[[ 62  -8 -29  17 -46  46]
 [-19  51  39 -37  52 -20]
 [ 69 -12 -33  23 -52  52]
 [-31 -27  11  39  16 -13]
 [-23  48  39 -35  52 -22]
 [-13  59  41 -41  54 -16]]
:
[[ 46 -46  17 -29  -8  62]
 [-20  52 -37  39  51 -19]
 [ 52 -52  23 -33 -12  69]
 [-13  16  39  11 -27 -31]
 [-22  52 -35  39  48 -23]
 [-16  54 -41  41  59 -13]]

[[-13 -46 -12 -23  -3  13  17 -32  -5   4  -6  12  25]
 [-27 -20 -17 -18  14  28  -8 -44  -7  15  -3 -12  29]
 [  3 -58  -6 -23 -20  -2  37 -15  -1  -7  -8  31  14]
 [-39  12 -12  30  53  17 -61   7 -25  22  32 -17  40]
 [-35   0 -11  27  47  13 -52   9 -25  19  31  -8  40]
 [-28 -20 -17 -17  16  28 -10 -43  -8  16  -2 -12  30]
 [ 31 -18  17  18 -21 -39  25  58   2 -23   8  40 -18]]
:
[[ 25  12  -6   4  -5 -32  17  13  -3 -23 -12 -46 -13]
 [ 29 -12  -3  15  -7 -44  -8  28  14 -18 -17 -20 -27]
 [ 14  31  -8  -7  -1 -15  37  -2 -20 -23  -6 -58   3]
 [ 40 -17  32  22 -25   7 -61  17  53  30 -12  12 -39]
 [ 40  -8  31  19 -25   9 -52  13  47  27 -11   0 -35]
 [ 30 -12  -2  16  -8 -43 -10  28  16 -17 -17 -20 -28]
 [-18  40   8 -23   2  58  25 -39 -21  18  17 -18  31]]

[[ 46 -34  47 -28]
 [-53  28 -52  49]]
:
[[-28  47 -34  46]
 [ 49 -52  28 -53]]

[[ 73 -20 -23  16 -10   7 -13   7 -18  -1 -11  -5 -41   6  38]
 [ -6  17 -30   4  -5   7  40  -7   0 -27 -34 -55  -2   7  51]]
:
[[ 38   6 -41  -5 -11  -1 -18   7 -13   7 -10  16 -23 -20  73]
 [ 51   7  -2 -55 -34 -27   0  -7  40   7  -5   4 -30  17  -6]]

[[-14  -1]
 [  0  40]
 [-20  53]]
:
[[ -1 -14]
 [ 40   0]
 [ 53 -20]]

[[ -4 -15  -2  12 -12  -4   1  -6   5 -11   3  -6   4 -19]
 [  3   4   9  -2  15   0 -12   8 -11 -14   4  -2  -1  -4]
 [-11  -1  -7   8   3  -4   3 -12   6   0 -19  -4   3 -18]
 [ -4  -2  -5  11  11 -20 -14  14  -4 -14  -7   6  16 -62]
 [ 23  -6  13  12 -21   8  19 -12   4 -12  22  -7  -6  15]
 [ 18 -10   4  -3 -19 -10   0   9 -12   4  -1   4   0  -7]]
:
[[-19   4  -6   3 -11   5  -6   1  -4 -12  12  -2 -15  -4]
 [ -4  -1  -2   4 -14 -11   8 -12   0  15  -2   9   4   3]
 [-18   3  -4 -19   0   6 -12   3  -4   3   8  -7  -1 -11]
 [-62  16   6  -7 -14  -4  14 -14 -20  11  11  -5  -2  -4]
 [ 15  -6  -7  22 -12   4 -12  19   8 -21  12  13  -6  23]
 [ -7   0   4  -1   4 -12   9   0 -10 -19  -3   4 -10  18]]
---
[[ 11 -33  15  23 -31 -38]
 [ 13 -16  16   2 -16 -17]
 [ 15 -33  19  18 -31 -36]
 [ 52 -14  56 -44 -18  -8]
 [ -2  15  -3 -14  14  17]
 [-15  -7 -15  24  -5 -10]]
:
[[-33  15  23 -31 -38  11]
 [-16  16   2 -16 -17  13]
 [-33  19  18 -31 -36  15]
 [-14  56 -44 -18  -8  52]
 [ 15  -3 -14  14  17  -2]
 [ -7 -15  24  -5 -10 -15]]

[[ 11  11  -3  -5   6]
 [-40 -54 -37   7 -12]
 [-28 -46 -30   5 -12]
 [  8   6   1  -7  -1]
 [ -5 -30  -8   6 -15]
 [-33 -51 -34  15 -10]
 [-26 -49 -40  21   1]]
:
[[ 11  -3  -5   6  11]
 [-54 -37   7 -12 -40]
 [-46 -30   5 -12 -28]
 [  6   1  -7  -1   8]
 [-30  -8   6 -15  -5]
 [-51 -34  15 -10 -33]
 [-49 -40  21   1 -26]]

[[ -4  61  50]
 [  1   2  56]
 [  2  11  52]
 [  7 -21  42]]
:
[[ 61  50  -4]
 [  2  56   1]
 [ 11  52   2]
 [-21  42   7]]

[[ 2 43 58  6  1]
 [17 73 21  2 -1]
 [ 2 -1 15 69 20]
 [ 9 66 34  2  1]
 [ 2  6 55 44  4]]
:
[[43 58  6  1  2]
 [73 21  2 -1 17]
 [-1 15 69 20  2]
 [66 34  2  1  9]
 [ 6 55 44  4  2]]

[[ -6  55  26  10  17  14]
 [ -2   3   1  -2   6   5]
 [  0   4  -3  14   2 -10]
 [  0   0  -4  11   3  -8]
 [ -1  -1   0   1   1  -1]
 [  1   1   2   3   1  -4]
 [ -1   0  -4   0   2   4]
 [  1   4  -3  13   1 -10]]
:
[[ 55  26  10  17  14  -6]
 [  3   1  -2   6   5  -2]
 [  4  -3  14   2 -10   0]
 [  0  -4  11   3  -8   0]
 [ -1   0   1   1  -1  -1]
 [  1   2   3   1  -4   1]
 [  0  -4   0   2   4  -1]
 [  4  -3  13   1 -10   1]]

[[-44  23 -22]
 [ -7  54 -59]
 [ 22  -5   3]]
:
[[ 23 -22 -44]
 [ 54 -59  -7]
 [ -5   3  22]]
